[[ 43 -15  30  29 -32]
 [  7  32 -31   9  -1]
 [ 30  -2  -6  14  27]
 [ 29 -25 -57 -17  43]]
:
[[-32  -1  27  43]
 [ 29   9  14 -17]
 [ 30 -31  -6 -57]
 [-15  32  -2 -25]
 [ 43   7  30  29]]

[[-21  12   2   7  13   3  52  19]
 [  1   9  -9   5  -1  -2  52  -1]
 [ 12  13  -9  15   3 -10  52  -4]
 [ 23   7   2  16   4 -14  52   0]
 [ 22  11  -8 -11 -15  29  52  -1]
 [-38   1   7  19  26 -22  52  16]
 [  5  -3   4  -3  -2  -4  52   4]]
:
[[ 19  -1  -4   0  -1  16   4]
 [ 52  52  52  52  52  52  52]
 [  3  -2 -10 -14  29 -22  -4]
 [ 13  -1   3   4 -15  26  -2]
 [  7   5  15  16 -11  19  -3]
 [  2  -9  -9   2  -8   7   4]
 [ 12   9  13   7  11   1  -3]
 [-21   1  12  23  22 -38   5]]

[[ 22  27]
 [ 24   8]
 [-35  26]
 [ 41  24]
 [-19  35]
 [-44  32]
 [ 32  27]
 [ 19  45]
 [ 14   7]]
:
[[ 27   8  26  24  35  32  27  45   7]
 [ 22  24 -35  41 -19 -44  32  19  14]]

[[ 24  13 -48 -56  -4 -22 -60  -3 -20  52  44  13  37  11]
 [-26   9  21 -22  11 -55  18 -32 -56  17   1   1 -35  13]
 [ 39 -10   1 -32  34 -15  28   8  -5  27  17  -3  -8  -4]
 [ 10   8   7 -24 -40   4  -5   5 -33  39   5 -31 -20  -1]
 [ -9  24   7   3  -1 -30 -14  -2  12   7  25 -31 -47 -22]]
:
[[ 11  13  -4  -1 -22]
 [ 37 -35  -8 -20 -47]
 [ 13   1  -3 -31 -31]
 [ 44   1  17   5  25]
 [ 52  17  27  39   7]
 [-20 -56  -5 -33  12]
 [ -3 -32   8   5  -2]
 [-60  18  28  -5 -14]
 [-22 -55 -15   4 -30]
 [ -4  11  34 -40  -1]
 [-56 -22 -32 -24   3]
 [-48  21   1   7   7]
 [ 13   9 -10   8  24]
 [ 24 -26  39  10  -9]]

[[  1  46  13   9  35]
 [ 12 -12 -11   9  -4]
 [ 19 -14 -18  31  11]
 [ 15 -28   9  19  -9]]
:
[[ 35  -4  11  -9]
 [  9   9  31  19]
 [ 13 -11 -18   9]
 [ 46 -12 -14 -28]
 [  1  12  19  15]]

[[ 24  -3 -42  16  52  15 -30 -33  49]
 [ -3  26  -3  -9  18   8   6  14  14]]
:
[[ 49  14]
 [-33  14]
 [-30   6]
 [ 15   8]
 [ 52  18]
 [ 16  -9]
 [-42  -3]
 [ -3  26]
 [ 24  -3]]

[[-15 -11  -8  13 -12   4 -37   8  -2  -8   5  20]
 [-20   5 -13  -7 -18  -3 -23 -15 -36  -5  12  21]
 [ -4 -10  11  16 -19 -11 -19  -3 -27 -18   3  24]
 [ 14   2  11 -22   4  25  -9 -10  11  -5   8   5]
 [ -6 -17  -3  21   5   7 -24 -16 -16   0  46  40]
 [  0 -25  16  32  22  25 -17 -47  16  -2 -10  12]
 [-34 -24  -3   0   1 -12 -37  -2 -24 -27   3  22]
 [  9  10 -11   1   4   6 -50   9 -10  -9  10  21]]
:
[[ 20  21  24   5  40  12  22  21]
 [  5  12   3   8  46 -10   3  10]
 [ -8  -5 -18  -5   0  -2 -27  -9]
 [ -2 -36 -27  11 -16  16 -24 -10]
 [  8 -15  -3 -10 -16 -47  -2   9]
 [-37 -23 -19  -9 -24 -17 -37 -50]
 [  4  -3 -11  25   7  25 -12   6]
 [-12 -18 -19   4   5  22   1   4]
 [ 13  -7  16 -22  21  32   0   1]
 [ -8 -13  11  11  -3  16  -3 -11]
 [-11   5 -10   2 -17 -25 -24  10]
 [-15 -20  -4  14  -6   0 -34   9]]
---
[[-18 -47  15  23]
 [ 14  31 -28   5]
 [-12  -4   0 -25]]
:
[[-12  -4   0 -25]
 [-18 -47  15  23]
 [ 14  31 -28   5]]

[[  7 -23  -4  -6  -2  -5 -10  -7   5]
 [-22  47   8   6  12   9  -5   5   2]
 [ -3  25   1  21  18 -12  17  -9 -31]
 [ 21 -38 -17  -1 -13 -14  19  -9 -15]
 [  5   1  -5   5   0  -7  15  -4 -15]
 [  3   0  -7   5   3  -6   3  -9 -10]
 [ 23 -41 -11   1 -10 -15  20  -7 -18]
 [  8  -4  -5   8   1  -8  13  -7 -19]
 [-21  34   9  -6   6  17 -23   8  26]]
:
[[-21  34   9  -6   6  17 -23   8  26]
 [  7 -23  -4  -6  -2  -5 -10  -7   5]
 [-22  47   8   6  12   9  -5   5   2]
 [ -3  25   1  21  18 -12  17  -9 -31]
 [ 21 -38 -17  -1 -13 -14  19  -9 -15]
 [  5   1  -5   5   0  -7  15  -4 -15]
 [  3   0  -7   5   3  -6   3  -9 -10]
 [ 23 -41 -11   1 -10 -15  20  -7 -18]
 [  8  -4  -5   8   1  -8  13  -7 -19]]

[[ 30   9 -56]
 [-18   8 -47]
 [-15  -5 -41]]
:
[[-15  -5 -41]
 [ 30   9 -56]
 [-18   8 -47]]

[[ -8 -14 -23  -2  38   5   9 -19   2  26  30  -1   0]
 [ 25  34   5  36  40 -32 -21  16  15  36 -15   2  26]
 [  0  -5 -26  17  -7  23  60 -40   5 -28  36  18  -2]
 [  8  11  18  25 -43  -9  -3  15  -4 -39 -31   0  -5]
 [-30 -34  21  43 -41 -27  25  17 -47 -39  -3 -53 -46]]
:
[[-30 -34  21  43 -41 -27  25  17 -47 -39  -3 -53 -46]
 [ -8 -14 -23  -2  38   5   9 -19   2  26  30  -1   0]
 [ 25  34   5  36  40 -32 -21  16  15  36 -15   2  26]
 [  0  -5 -26  17  -7  23  60 -40   5 -28  36  18  -2]
 [  8  11  18  25 -43  -9  -3  15  -4 -39 -31   0  -5]]

[[  3 -52  -2  49  59  27  29 -18  -6]
 [  3 -51   0  49  59  27  29 -23  -6]
 [  3 -51  -1  49  59  25  29 -18  -3]]
:
[[  3 -51  -1  49  59  25  29 -18  -3]
 [  3 -52  -2  49  59  27  29 -18  -6]
 [  3 -51   0  49  59  27  29 -23  -6]]

[[ 28  38  38  10  25  40  13  13]
 [ 22  15  13 -15   7  -1 -11   0]
 [ 29  -6   5  23  -1 -13  -9  -1]
 [ 24  32 -10 -19   9   8  10 -25]
 [ 28 -17 -23  -1  35  -2  -3  -3]
 [ 28 -29  -3  13  30  -9   3 -24]
 [ 28   3 -21  -6  43  -3 -20   5]
 [ 25 -13 -25  -3  31   2 -12   1]
 [ 29  36   3 -16  18   8  -8 -22]
 [ 27  10 -25 -25 -22  12  36  -8]]
:
[[ 27  10 -25 -25 -22  12  36  -8]
 [ 28  38  38  10  25  40  13  13]
 [ 22  15  13 -15   7  -1 -11   0]
 [ 29  -6   5  23  -1 -13  -9  -1]
 [ 24  32 -10 -19   9   8  10 -25]
 [ 28 -17 -23  -1  35  -2  -3  -3]
 [ 28 -29  -3  13  30  -9   3 -24]
 [ 28   3 -21  -6  43  -3 -20   5]
 [ 25 -13 -25  -3  31   2 -12   1]
 [ 29  36   3 -16  18   8  -8 -22]]

[[-11 -11 -33  -3  18]
 [-11  -3 -30 -10  11]
 [-15  -7 -37 -11  18]
 [-17  -7 -39 -20  14]
 [-18  -2 -42  -1  29]
 [-14  -2 -34 -10  14]
 [-10   0 -24  14  19]
 [ -5 -10 -21   2  10]
 [-12  -3 -32  -4  17]
 [-18  -1 -40   1  27]
 [-14  -2 -38   5  28]
 [ -5   7 -13  13   9]]
:
[[ -5   7 -13  13   9]
 [-11 -11 -33  -3  18]
 [-11  -3 -30 -10  11]
 [-15  -7 -37 -11  18]
 [-17  -7 -39 -20  14]
 [-18  -2 -42  -1  29]
 [-14  -2 -34 -10  14]
 [-10   0 -24  14  19]
 [ -5 -10 -21   2  10]
 [-12  -3 -32  -4  17]
 [-18  -1 -40   1  27]
 [-14  -2 -38   5  28]]

[[  5 -13  -8 -37  32  25 -18  22 -40  -4]
 [ 60  37   9 -56  24   0  31  52 -34 -45]
 [ -2   2   2   1   2   4   2   0   1  -1]
 [ -3   3   1   3   2   1   2  -2   3  -1]
 [ -6  24  14  38 -24   7  37 -21  44  -2]
 [ -1  -1  -3   0   0  -6  -4  -2   0   1]
 [  2   0   0  -2   0   2   1   1  -1  -1]]
:
[[  2   0   0  -2   0   2   1   1  -1  -1]
 [  5 -13  -8 -37  32  25 -18  22 -40  -4]
 [ 60  37   9 -56  24   0  31  52 -34 -45]
 [ -2   2   2   1   2   4   2   0   1  -1]
 [ -3   3   1   3   2   1   2  -2   3  -1]
 [ -6  24  14  38 -24   7  37 -21  44  -2]
 [ -1  -1  -3   0   0  -6  -4  -2   0   1]]
